One turn moves every row onto another: examples first, then more rows asked:
razut: [-0.62 -1.57  1.93  0.98 -1.47 -2.52 -1.34 -0.86 -3.33 -1.63  2.80 -1.16
  0.41  0.86 -0.44  1.17  1.35 -1.54  0.54 -0.40  0.43 -2.12  1.62  1.11
  0.80  0.30  1.21  0.32 -0.93  2.99  0.74  4.91 -2.63]
sut: [-0.29  0.76  1.18  2.22  1.30 -0.40 -0.19  0.13 -0.98 -3.59  3.51 -1.51
 -1.29  0.95  0.21  2.38  2.29  1.44 -0.73 -3.11  1.53 -1.41  0.72  0.05
 -1.30  2.17  1.03 -1.13 -0.58  1.61 -0.70  3.33 -4.24]
zibit: [-1.17 -0.85  0.52  1.72 -1.59 -3.00  2.77  0.29 -2.28  0.43  2.10  0.55
  1.35 -0.28  1.81  1.81 -1.43 -3.35 -0.42 -2.79 -0.65 -0.78 -0.79  1.65
 -0.41 -0.41  0.20 -0.93 -1.41  3.29 -1.24  1.73 -1.56]
Zolu: [-1.72 -1.86  0.03  1.83 -1.61 -0.37  1.11  0.84 -2.31 -1.38  0.90  0.10
 -2.29 -1.81  1.45 -0.45 -1.38  0.89  0.71 -0.91 -2.27 -1.51 -0.37  0.88
 -0.95 -1.46  0.15 -1.50 -0.30  3.58 -2.50  2.00 -2.00]
mezim: [ 0.44  0.73  0.48  2.47  0.69 -0.16  0.13 -0.31 -0.99 -3.84  2.64 -1.14
 -1.23  1.43  0.91  2.09  2.67  1.37 -1.40 -2.82  1.45 -1.72 -0.16  0.77
 -1.68  2.47  0.73 -0.75 -1.49  1.52 -0.81  3.21 -4.78]
nedo: [-0.05  0.57  0.95  2.91  1.13 -0.03 -0.46  0.21 -1.51 -3.53  2.55 -0.99
 -0.98  1.75  0.23  2.50  2.76  1.34 -1.08 -2.44  1.39 -1.96  0.37 -0.17
 -1.90  1.75  1.26 -1.42 -1.35  1.15 -1.65  2.77 -4.96]
Bupit: [-0.63  0.37  0.57  2.34 -1.59 -0.63  1.98  0.88 -2.21 -2.06  0.28 -0.55
 -0.52 -1.47 -1.90  1.18  0.20 -0.32  1.27 -2.81  1.12 -1.23  0.32  2.47
  1.13  0.76  1.40 -0.43 -2.59  4.41 -3.70  3.11 -3.70]
liruf: [-0.07  1.44  0.64  3.45  0.02 -1.48  0.30 -0.44 -2.76 -1.25 -0.04 -1.75
  0.93  0.61 -3.16  1.26  1.74 -0.02  0.90 -1.69  1.13 -1.87 -0.89  1.18
  0.50  1.27 -1.26 -1.43 -0.80  1.82  1.18  1.52 -4.86]
fezik: [-0.42  0.60  1.53  2.18 -0.99 -0.65  1.76  0.44 -2.05 -1.49  0.22 -0.39
 -0.91 -0.42 -2.06  1.09  0.23 -0.21  0.79 -2.21  0.22 -1.48  0.66  2.95
  1.17  0.53  1.50  0.00 -2.02  5.16 -2.85  1.94 -4.57]
Sop: [-1.62  1.25 -0.96  3.15 -1.27 -2.01 -1.39  0.39 -0.83 -3.00  0.20 -1.26
  0.24  0.73  1.62 -0.01  0.81 -0.30 -1.22 -2.08 -1.49 -1.65 -0.16 -1.35
 -1.46  0.65 -1.62 -2.85 -0.37  2.03  0.93  0.01 -2.90]
zezis: [-2.18 -0.14 -1.49  2.45 -1.25 -2.66 -0.54 -0.13 -0.78 -2.96  0.79 -1.66
 -0.37  0.42  1.87 -0.71  1.25 -0.51 -0.28 -1.27 -1.02 -1.49 -1.28 -1.47
 -1.90  0.50 -1.48 -2.55  0.05  1.52  0.91  0.64 -2.53]
lisef: [-1.46 -1.87  0.55  1.64 -1.65 -0.97  0.67  1.09 -1.83 -2.89  1.56 -0.37
 -3.37 -1.06  1.43 -0.95 -1.26  0.49  0.43 -0.67 -2.14 -1.80 -0.69  0.91
 -0.51 -1.08  0.92 -1.58 -1.48  2.95 -2.62  1.50 -2.39]
danup: [-1.12 -1.04  1.19  1.24 -1.09 -2.50 -1.63 -0.79 -3.51 -1.90  2.83 -0.34
  0.80  1.30  0.14  0.57  1.34 -1.52  0.88 -0.37  0.80 -2.06  1.33  0.76
  0.54 -0.08  1.55  0.75 -1.55  2.35  0.37  4.96 -2.82]
dumi: [-1.40 -1.70  1.66  1.16 -1.21 -2.56 -0.49 -1.27 -3.70 -1.98  2.86 -0.44
 -0.27  0.64  0.12  0.91  1.49 -1.83  1.49 -0.47  0.32 -2.29  1.79  0.78
  0.68  0.45  1.59  0.48 -2.10  2.62  0.46  4.50 -2.33]
deza: [-1.52 -1.97  0.19  2.29 -1.63 -0.49  1.14  1.31 -1.85 -1.83  0.56  0.15
 -1.80 -1.06  1.99 -1.49 -1.12  1.05  0.85 -0.64 -2.70 -1.31 -0.52  0.38
 -0.56 -1.45  0.52 -1.79 -0.73  2.68 -1.94  2.09 -2.38]
Manot: [ 0.33  1.24  0.83  2.83 -0.05 -2.00  0.27 -0.56 -2.10 -1.93 -0.09 -2.24
  0.93  1.69 -2.58  1.02  2.32 -0.32  1.23 -1.99  0.98 -1.18 -1.19  1.01
  0.00  1.36 -0.86 -1.46 -0.64  1.17  0.99  1.36 -5.27]
numu: [-1.76 -1.96  0.78  1.99 -1.37 -0.61  1.30  0.74 -1.47 -1.49  0.61 -0.59
 -2.99 -1.96  1.79 -0.79 -0.54  0.58  0.67 -0.03 -1.94 -1.56 -0.90  0.50
 -0.32 -0.88 -0.04 -1.12 -1.32  2.98 -1.72  1.26 -1.93]
Ruvun: [-1.17 -0.08  0.68  2.79 -1.72 -1.39  1.91  0.30 -2.21 -2.65 -0.03 -0.85
 -0.15 -0.75 -2.23  0.49  0.60 -0.97  0.58 -1.57  0.64 -1.15  0.88  3.05
  0.87  0.80  2.03  0.22 -1.79  5.15 -2.65  3.06 -4.09]
pelo: [-1.83  1.20 -0.78  2.28 -1.20 -2.48 -1.16  0.64 -0.50 -2.20  0.98 -1.09
 -1.14  0.88  1.96 -0.52  1.15 -0.28 -0.77 -1.94 -1.30 -1.91 -0.59 -1.82
 -1.40  0.21 -1.74 -2.54 -0.72  1.98  0.48 -0.62 -2.67]
Mit: [ 0.02  0.84  0.77  2.70  1.21  0.04 -0.12 -0.25 -1.01 -3.64  2.84 -1.28
 -1.39  1.22  1.19  1.83  3.27  1.57 -1.44 -2.25  1.25 -1.62  0.45  0.09
 -1.53  1.73  1.01 -0.86 -0.65  1.64 -0.78  3.34 -4.16]
ropun: [-1.45  0.68 -0.27  3.53  0.94 -0.19  2.28  1.91 -2.34 -1.64  1.44  0.17
 -1.59  2.10  0.46  1.38  0.31 -1.74 -1.13 -2.49 -0.47 -0.91  0.02 -1.38
 -1.20 -1.31 -1.66 -2.21 -0.67  0.45 -3.53  1.49 -3.18]
mas: [-0.96 -0.35  0.64  1.95 -1.62 -2.38  1.87 -0.23 -2.04  0.52  1.96  0.53
  1.48 -0.58  1.57  1.92 -1.50 -3.84 -0.45 -3.46 -0.30 -0.73 -1.05  1.68
 -0.71 -1.00  0.69 -0.91 -1.03  2.80 -0.89  2.61 -1.65]
Pabuf: [-0.88  0.83  0.30  3.48  0.64 -0.15  2.02  1.29 -1.76 -1.46  1.79  0.08
 -1.40  1.80 -0.67  1.00 -0.11 -1.84 -1.68 -2.86  0.28 -1.04  0.46 -1.06
 -1.11 -1.58 -1.62 -2.01 -0.72  0.16 -3.89  1.36 -2.53]
Nonaz: [-0.34  1.57 -0.24  3.20  0.26 -2.21  1.05 -0.88 -2.37 -1.80 -0.10 -1.70
  1.41  1.89 -2.73  1.18  1.82  0.72  0.94 -2.00  0.33 -1.28 -0.28  2.03
  0.36  0.85 -0.99 -1.27 -0.64  2.12  0.82  1.50 -4.99]
Pega: [-1.37  0.82 -0.31  2.35 -1.49 -3.10 -0.46  0.72 -0.32 -2.88 -0.27 -1.79
 -0.30  1.31  1.50 -0.40  1.10 -0.46 -0.15 -1.93 -1.56 -2.14 -0.67 -1.76
 -1.66  1.04 -1.97 -2.49  0.33  2.07  0.19  0.44 -2.97]
kupi: [-1.37  1.03 -0.05  3.29  0.58 -0.31  2.47  2.69 -2.01 -0.90  1.69  0.48
 -0.83  2.22  0.33  1.19 -0.10 -1.60 -1.13 -2.90 -0.37 -0.85  0.68 -0.84
 -1.65 -1.10 -2.02 -1.91 -0.95  0.36 -2.47  0.76 -2.74]
Sagi: [-1.61 -1.63  1.10  1.48 -1.32 -2.03 -1.35 -0.92 -3.22 -1.46  2.52 -1.27
  0.10  0.74 -0.53  0.67  1.16 -1.73  0.95  0.53  0.43 -2.13  1.65  1.16
  1.31  0.22  1.62 -0.01 -1.02  2.47 -0.13  5.20 -2.69]
vel: [-1.42 -1.82  0.02  1.97 -0.95 -0.31  1.08  0.60 -1.54 -1.89  1.01  0.10
 -2.93 -1.66  2.07 -1.74 -0.87  0.53  0.77 -1.00 -2.14 -2.26  0.78  0.27
 -0.76 -1.11  0.91 -1.49 -1.24  2.40 -2.27  2.02 -2.53]
tasa: [-0.84 -0.45  0.84  1.59 -2.42 -2.61  2.23  0.20 -2.23  0.21  2.24  0.42
  1.11 -0.60  1.70  0.80 -1.42 -3.49 -0.16 -2.85 -1.04 -0.66 -0.48  1.06
 -0.32 -0.58  0.08 -0.67 -0.54  3.43 -0.70  2.88 -0.91]
peka: [-1.51 -0.33  0.85  1.86 -1.41 -2.73  2.65  0.04 -1.66  0.53  1.81  0.21
  1.47 -0.78  2.06  1.86 -1.21 -2.79 -0.24 -3.13 -0.85 -0.68 -0.70  1.08
 -0.82 -0.34  0.80 -1.08 -0.64  3.65 -1.03  1.74 -0.90]
tus: [-0.99 -0.13  0.05  2.33 -1.53 -0.45  1.07  0.49 -2.45 -2.23 -0.02 -0.83
 -1.33 -1.19 -2.29  1.27  0.15 -0.83  0.54 -1.98  0.33 -1.18  0.45  2.63
  1.19  0.56  2.19 -0.87 -2.01  5.86 -2.26  2.39 -4.08]
lolaf: [-0.96 -1.04  0.36  1.70 -1.83 -2.17  2.61 -0.46 -1.68  0.34  1.39  0.47
  1.23  0.49  2.06  1.74 -1.22 -3.83 -0.27 -3.00 -1.21 -1.37 -1.18  1.10
 -1.08 -0.40  0.23 -1.02 -1.26  3.32 -1.19  2.49 -1.25]
Laso: [-1.22  0.84  0.65  3.29  0.97 -0.67  2.01  1.93 -2.65 -1.69  1.40  0.44
 -1.67  2.46 -0.26  1.05  0.18 -1.58 -0.94 -2.87 -0.77 -1.24  0.41 -1.78
 -0.89 -1.77 -2.25 -1.94 -1.09  0.64 -2.49  1.19 -2.94]
Zek: [-1.03 -1.37  1.95  1.84 -1.19 -2.15 -1.23 -1.72 -3.16 -2.07  3.09 -0.90
  0.16  0.09  0.05  0.58  1.64 -1.17  0.45 -0.17  0.64 -2.04  0.83  0.81
  1.11  0.13  1.95  0.44 -1.44  2.95 -0.04  5.19 -3.07]
veliv: [-0.58  0.04  0.83  2.83 -2.29 -1.37  2.09  1.21 -2.05 -1.84  0.26 -0.48
 -1.01 -1.08 -1.89  0.50  0.62 -0.62  0.64 -1.85  0.27 -1.89  0.18  2.27
  1.04  1.21  2.32 -0.09 -2.16  5.10 -2.90  2.85 -3.98]
kinat: [-1.62  1.22 -0.06  3.54  0.82 -0.19  1.98  1.52 -1.38 -1.23  1.79 -0.57
 -1.01  2.59 -0.23  1.28  0.03 -1.30 -1.76 -2.47 -0.53 -0.76  0.33 -1.24
 -0.78 -1.61 -1.92 -1.76 -0.86  0.43 -3.11  1.50 -2.74]
Tizig: [-1.25  1.57  0.86  3.08 -0.37 -1.86  0.41 -0.15 -2.28 -1.54  0.32 -1.50
  1.82  2.09 -3.37  1.36  1.57 -0.41  0.72 -1.77  1.21 -0.93 -1.29  1.00
  0.25  1.13 -1.59 -0.99 -1.07  2.26  1.01  1.70 -4.27]
Bidu: [-1.24 -0.04  1.02  1.62 -1.84 -2.31  2.16 -0.44 -1.57  0.25  1.78  0.78
  1.97  0.14  1.86  1.78 -1.11 -3.82 -0.01 -2.95 -0.50 -0.76 -0.86  1.86
 -0.89 -0.80  0.18 -1.37 -1.63  2.94 -1.27  2.14 -1.75]
Nikuz: [-1.61 -1.15  1.50  0.88 -1.56 -2.38 -1.68 -0.78 -3.79 -1.49  2.99 -0.80
  0.13  0.96  0.27  0.96  1.64 -1.65  1.60 -0.71  0.02 -1.82  1.37  0.59
  0.12  0.23  1.56  0.75 -1.48  2.43  0.64  4.81 -2.91]
sulap: [ 0.35  0.40  1.24  2.41  1.16 -0.48 -0.51  0.44 -1.32 -3.45  3.10 -0.61
 -1.42  1.38  0.93  1.91  2.43  1.55 -1.09 -2.83  1.34 -1.72  0.07 -0.15
 -2.35  2.23  1.04 -0.63 -0.65  1.16 -1.41  3.39 -3.89]
bep: [-0.63  1.86  0.06  3.10 -0.42 -1.92  0.51 -0.87 -2.14 -0.85 -0.67 -1.87
  1.55  1.23 -2.66  1.54  2.50 -0.50  1.14 -2.30  0.81 -0.94  0.03  0.59
 -0.14  1.16 -1.46 -0.89  0.02  2.39  0.65  1.59 -4.46]
dogep: [-1.51  0.54 -0.44  2.87 -1.24 -2.45 -1.47 -0.45 -0.67 -2.26  0.74 -1.14
 -0.49  1.31  1.40 -0.11  0.70 -0.66 -0.81 -1.82 -2.14 -1.92 -0.76 -1.45
 -2.48  0.95 -0.83 -1.89  0.00  1.71  1.38  0.12 -2.49]
Dozo: [-1.70  0.91  0.74  3.67  1.04 -0.29  2.09  2.35 -1.83 -1.08  1.77  0.59
 -1.59  1.61 -0.13  0.95  0.12 -2.15 -1.61 -2.80  0.20 -1.00  0.49 -1.03
 -1.03 -1.53 -1.69 -1.69 -0.87  0.43 -3.18  1.60 -2.54]
Papum: [-0.25  0.24  0.68  2.34  1.20 -0.20  0.02  0.04 -1.35 -3.37  3.72 -1.29
 -1.67  0.87  0.73  1.28  2.49  1.72 -1.23 -2.90  1.77 -1.53  0.50 -0.32
 -1.99  2.06  1.19 -0.30 -0.54  1.71 -1.17  3.04 -3.97]

sut -> dumi
Laso -> mezim
Where do these go?
pelo -> Manot
Nonaz -> tus
Bupit -> vel
kupi -> nedo
razut -> zibit
Sop -> liruf
Bidu -> Pabuf
sulap -> danup
zezis -> bep

